Some points, each followed by its number:
[-0.29 -2.11 -0.84 -0.73 -1.76 -1.43  0.23  3.03  0.85 -0.1   2.7  -1.    1.25  2.   -1.48 -0.04] 0
[-0.04  1.33 -0.36  0.42  1.14  1.19  0.47 -2.08 -0.38 -0.1  -1.91  0.73 -1.23 -0.63  1.4   0.3 ] 1
[-0.01 -0.21  0.08 -0.1  -0.2  -0.15 -0.15  0.2   0.    0.05  0.4   0.06  0.32  0.17 -0.14  0.  ] 2
[ 0.13  2.42  0.34  0.7   1.83  1.79  0.33 -3.31 -0.89 -0.21 -3.18  1.09 -1.76 -2.01  1.55 -0.04] 3
[ 0.01 -1.06 -0.1  -0.38 -0.88 -0.77 -0.28  1.39  0.34  0.1   1.5  -0.54  0.88  0.81 -1.01 -0.15] 4
[ 0.13 -0.5  -0.01 -0.18 -0.36 -0.27 -0.15  0.52  0.08 -0.06  0.36 -0.23  0.45  0.14 -0.41  0.02] 5
[ 0.22  1.96  1.23  0.85  1.93  1.42 -0.36 -2.79 -0.75  0.29 -2.68  0.8  -1.36 -2.66  1.42  0.09] 6
[ 0.05  0.24  0.47  0.08  0.16 -0.05 -0.31 -0.16 -0.13 -0.03 -0.15  0.15  0.07 -0.46 -0.05 -0.08] 7
[-0.22 -2.87 -0.87 -0.88 -2.53 -2.2   0.08  4.32  1.29  0.05  3.99 -1.28  2.17  2.97 -2.    0.03] 8
[ 0.39  0.79  1.21  0.25  0.6   0.18 -0.65 -0.61 -0.24  0.28 -0.53  0.37 -0.32 -1.75  0.12 -0.2 ] 9
Which two points above are nearest to each new point? Their numbers follow each, nearest first.
[-0.08 -1.36 -0.17 -0.29 -0.89 -0.95 -0.17  1.87  0.69  0.14  1.61 -0.54  0.83  0.62 -1.21 -0.01] --> 4 5
[ 0.05 -0.84  0.06 -0.36 -0.83 -0.78 -0.1   1.53  0.4   0.07  1.35 -0.54  0.64  0.82 -0.62  0.03] --> 4 5
[-0.07  0.8  -0.18  0.3   0.73  0.75  0.33 -1.2  -0.29 -0.05 -1.11  0.3  -0.94 -0.55  0.76  0.03] --> 1 7
[ 0.12 -1.01  0.1  -0.25 -0.64 -0.83 -0.35  1.55  0.32  0.02  1.3  -0.47  0.77  0.43 -0.85  0.05] --> 4 5
[-0.54  0.81 -1.16  0.46  0.81  1.2   0.91 -1.9  -0.43 -0.42 -1.58  0.22 -1.17  0.6   1.06  0.14] --> 1 7
[-0.59 -1.88 -1.42 -0.49 -1.56 -1.09  0.68  2.42  0.86 -0.23  2.22 -0.85  1.05  2.86 -1.1  -0.1 ] --> 0 4
[-0.07 -1.38 -0.35 -0.42 -1.06 -0.9   0.06  2.    0.44 -0.03  1.9  -0.55  1.08  1.31 -0.95 -0.05] --> 4 0
[-0.71 -2.21 -2.1  -0.85 -1.84 -1.17  0.73  2.5   0.82 -0.3   2.51 -0.98  1.03  3.38 -0.83  0.08] --> 0 8
[-0.34 -2.2  -0.82 -0.54 -1.79 -1.49  0.17  2.64  0.57 -0.11  2.64 -0.94  1.47  2.41 -1.27  0.06] --> 0 8
[-0.03  1.13  0.13  0.37  0.84  0.88  0.11 -1.7  -0.51 -0.19 -1.52  0.45 -0.79 -0.82  0.7  -0.06] --> 1 9
[ 0.05  0.62 -0.15  0.2   0.24  0.27  0.16 -0.9  -0.19 -0.03 -0.67  0.33 -0.42 -0.05  0.52  0.08] --> 7 2
[ 0.05  0.65  0.02  0.24  0.35  0.34  0.13 -0.89 -0.2   0.01 -0.71  0.34 -0.44 -0.26  0.49  0.06] --> 7 9
[ 0.24 -1.2   0.12 -0.4  -0.83 -0.78 -0.4   1.56  0.41  0.06  1.27 -0.52  1.04  0.36 -1.06 -0.03] --> 4 5
[-0.37  1.04 -1.06  0.29  0.59  0.93  0.92 -1.83 -0.55 -0.58 -1.55  0.35 -1.25  0.52  1.14  0.13] --> 1 7
[-0.05 -1.11 -0.08 -0.23 -0.92 -0.88 -0.11  1.37  0.24  0.04  1.38 -0.49  0.87  0.98 -0.74  0.02] --> 4 5
[-0.05 -1.12 -0.22 -0.27 -0.85 -0.88 -0.04  1.72  0.49 -0.01  1.45 -0.45  0.98  0.97 -0.95 -0.13] --> 4 5
[ 0.19  1.31  0.26  0.46  0.91  0.77  0.   -1.84 -0.46  0.04 -1.58  0.63 -0.86 -0.96  0.95  0.05] --> 1 9
